(in the rows, 128 means zero)
Each path below is one point turned by a fixed rotation once a step. After each direction that follows a path, write how fast that rotation turns it, in degrees a step (0 if it stays still).
Each turn is a multiple of 5 degrees from 10 to 175, or 0.
Each row of a path follows its step; steps can be skipped.

step 0: [129 124 125 123 135 124 126 126 125 125 122 126 131 127 141 127 125 129
 132 127 118 141 126 130 130 115 122 128 128 129 127 130]
step 2: [135 118 129 123 129 129 134 127 125 135 125 128 127 133 130 131 137 122
 135 131 124 125 116 125 120 123 129 130 130 129 134 121]
step 3: [132 119 125 132 130 132 129 132 125 137 127 125 132 136 133 123 128 128
 123 124 126 137 132 133 132 118 118 132 125 133 125 129]
step 4: [129 128 129 133 131 125 136 129 119 129 139 139 140 127 135 131 129 123
 127 124 129 128 125 130 126 126 125 125 133 119 123 122]
step 6: [133 133 127 123 135 125 131 126 127 131 127 119 129 136 134 133 123 133
 122 132 125 136 128 136 124 115 118 132 128 124 127 127]
step 7: [126 125 130 135 126 123 131 133 134 123 135 132 131 136 135 134 130 119
 131 126 133 135 118 128 123 123 127 122 131 125 121 127]
step 8: [137 122 118 124 126 127 125 129 125 139 126 134 128 137 126 123 128 127
 128 136 125 131 121 121 123 124 134 132 133 125 126 125]
step 9: [132 133 121 135 137 132 135 123 125 130 125 129 129 131 132 123 131 124
 129 130 129 142 129 133 126 120 117 130 124 128 131 126]
step 10: [122 125 123 127 128 133 125 124 131 130 140 134 134 135 134 127 125 120
 120 120 130 127 120 127 123 127 123 121 130 121 129 124]
step 12: [135 131 126 133 140 129 129 125 129 129 127 121 133 137 127 131 121 127
 129 125 131 135 125 121 125 123 114 132 125 128 123 134]
Directions:
[127 129 128 131 128 128 125 131 125 130 127 130 128 124 128 126 129 127
 129 128 126 131 129 125 128 129 127 130 128 124 126 129] : 80
[130 129 127 130 128 125 127 127 130 129 132 128 130 126 128 126 131 130
 129 131 128 125 127 124 127 128 132 127 128 129 126 124] : 115

step 1: [120 125 124 132 128 129 133 119 121 126 131 123 128 130 133 130 132 128
 126 135 131 122 128 126 124 136 136 118 135 139 134 126]
step 2: [126 122 126 136 138 121 130 129 129 127 126 127 125 125 129 125 114 134
 128 132 121 127 130 117 136 127 136 125 131 137 127 125]
step 3: [129 127 134 129 124 121 124 129 121 129 134 126 138 128 121 115 120 130
 124 140 126 122 133 126 126 129 124 120 133 128 123 131]
step 5: [129 126 121 137 129 114 124 136 137 128 133 126 123 123 127 123 130 130
 131 132 127 120 123 119 133 129 129 127 126 137 132 132]
step 6: [122 129 134 139 127 123 130 131 128 134 130 124 138 129 122 125 125 124
 125 136 136 121 125 130 124 138 132 118 127 133 128 130]
step 7: [128 122 128 133 142 127 133 125 128 127 128 128 124 127 125 133 124 126
 117 138 132 128 130 118 122 127 132 125 139 131 135 128]
step 8: [121 129 129 131 133 117 118 125 128 123 135 130 124 121 124 119 126 134
 118 131 124 123 131 125 134 124 123 121 128 135 133 128]
step 9: [127 127 134 130 129 123 125 123 126 133 137 131 137 130 129 131 118 127
 128 130 136 119 118 124 128 131 117 119 132 133 123 123]
step 11: [119 128 131 128 128 121 120 129 138 133 135 124 123 123 118 130 133 129
 127 133 131 120 132 131 132 130 133 115 130 133 129 135]
step 12: [129 124 135 135 136 117 128 132 127 128 128 134 132 132 126 142 124 129
 126 128 131 120 124 127 122 133 131 117 135 131 132 123]
Directions:
[129 127 131 128 129 127 129 127 126 129 128 130 129 134 129 126 131 127
 128 131 131 130 128 128 124 131 126 130 130 128 126 126] : 120
[123 128 128 125 127 128 129 126 126 128 130 129 126 128 131 125 123 129
 127 128 127 129 129 125 129 127 125 128 130 127 124 127] : 60
[130 124 131 130 126 129 128 130 129 128 129 126 127 129 130 126 130 129
 127 127 129 130 126 126 131 128 127 123 131 126 129 127] : 0
[130 130 124 130 131 129 129 127 130 125 127 127 125 131 127 127 126 131
 130 127 132 130 130 128 128 127 126 127 127 128 128 129] : 130

step 0: [120 128 127 125 131 120 140 130 122 125 132 136 128 124 128 121 132 140
 131 132 123 131 119 129 135 130 128 122 124 130 127 124]
step 1: [142 132 130 132 135 126 125 130 134 126 124 132 132 126 132 133 124 130
 124 125 124 123 127 141 132 119 131 128 121 126 120 123]
step 2: [127 134 136 127 133 131 125 127 128 127 119 130 120 135 136 120 122 126
 133 135 124 125 127 120 132 131 116 130 127 121 134 128]
step 4: [125 135 121 125 131 126 136 122 134 130 118 126 125 126 135 134 128 128
 128 119 130 136 134 135 137 127 128 138 124 132 125 132]
step 6: [122 131 121 133 131 132 128 135 131 127 127 119 124 130 123 131 131 115
 120 131 120 124 133 133 128 139 132 125 136 128 127 130]
step 7: [128 128 126 120 129 123 126 122 138 128 135 126 129 132 126 129 130 136
 125 133 138 135 135 126 126 130 136 135 130 129 136 139]
step 8: [125 122 126 120 126 132 142 138 124 132 131 137 132 136 119 132 124 127
 124 118 130 130 129 125 123 129 126 123 123 127 124 130]
step 9: [134 131 130 126 121 130 127 123 125 126 136 121 130 137 121 132 135 123
 118 137 126 119 124 135 133 124 125 134 130 129 122 125]
step 10: [124 122 128 133 143 133 128 125 125 133 133 122 134 134 131 132 123 128
 131 139 134 132 123 121 122 126 129 127 124 121 134 129]
step 12: [132 126 125 130 120 134 131 119 120 140 126 130 131 127 139 122 131 123
 125 127 132 126 123 131 125 125 127 137 127 136 129 123]
Directions:
[128 127 128 128 131 126 129 127 129 127 128 125 128 127 131 130 127 128
 127 127 130 125 128 130 128 125 132 132 125 127 132 130] : 125
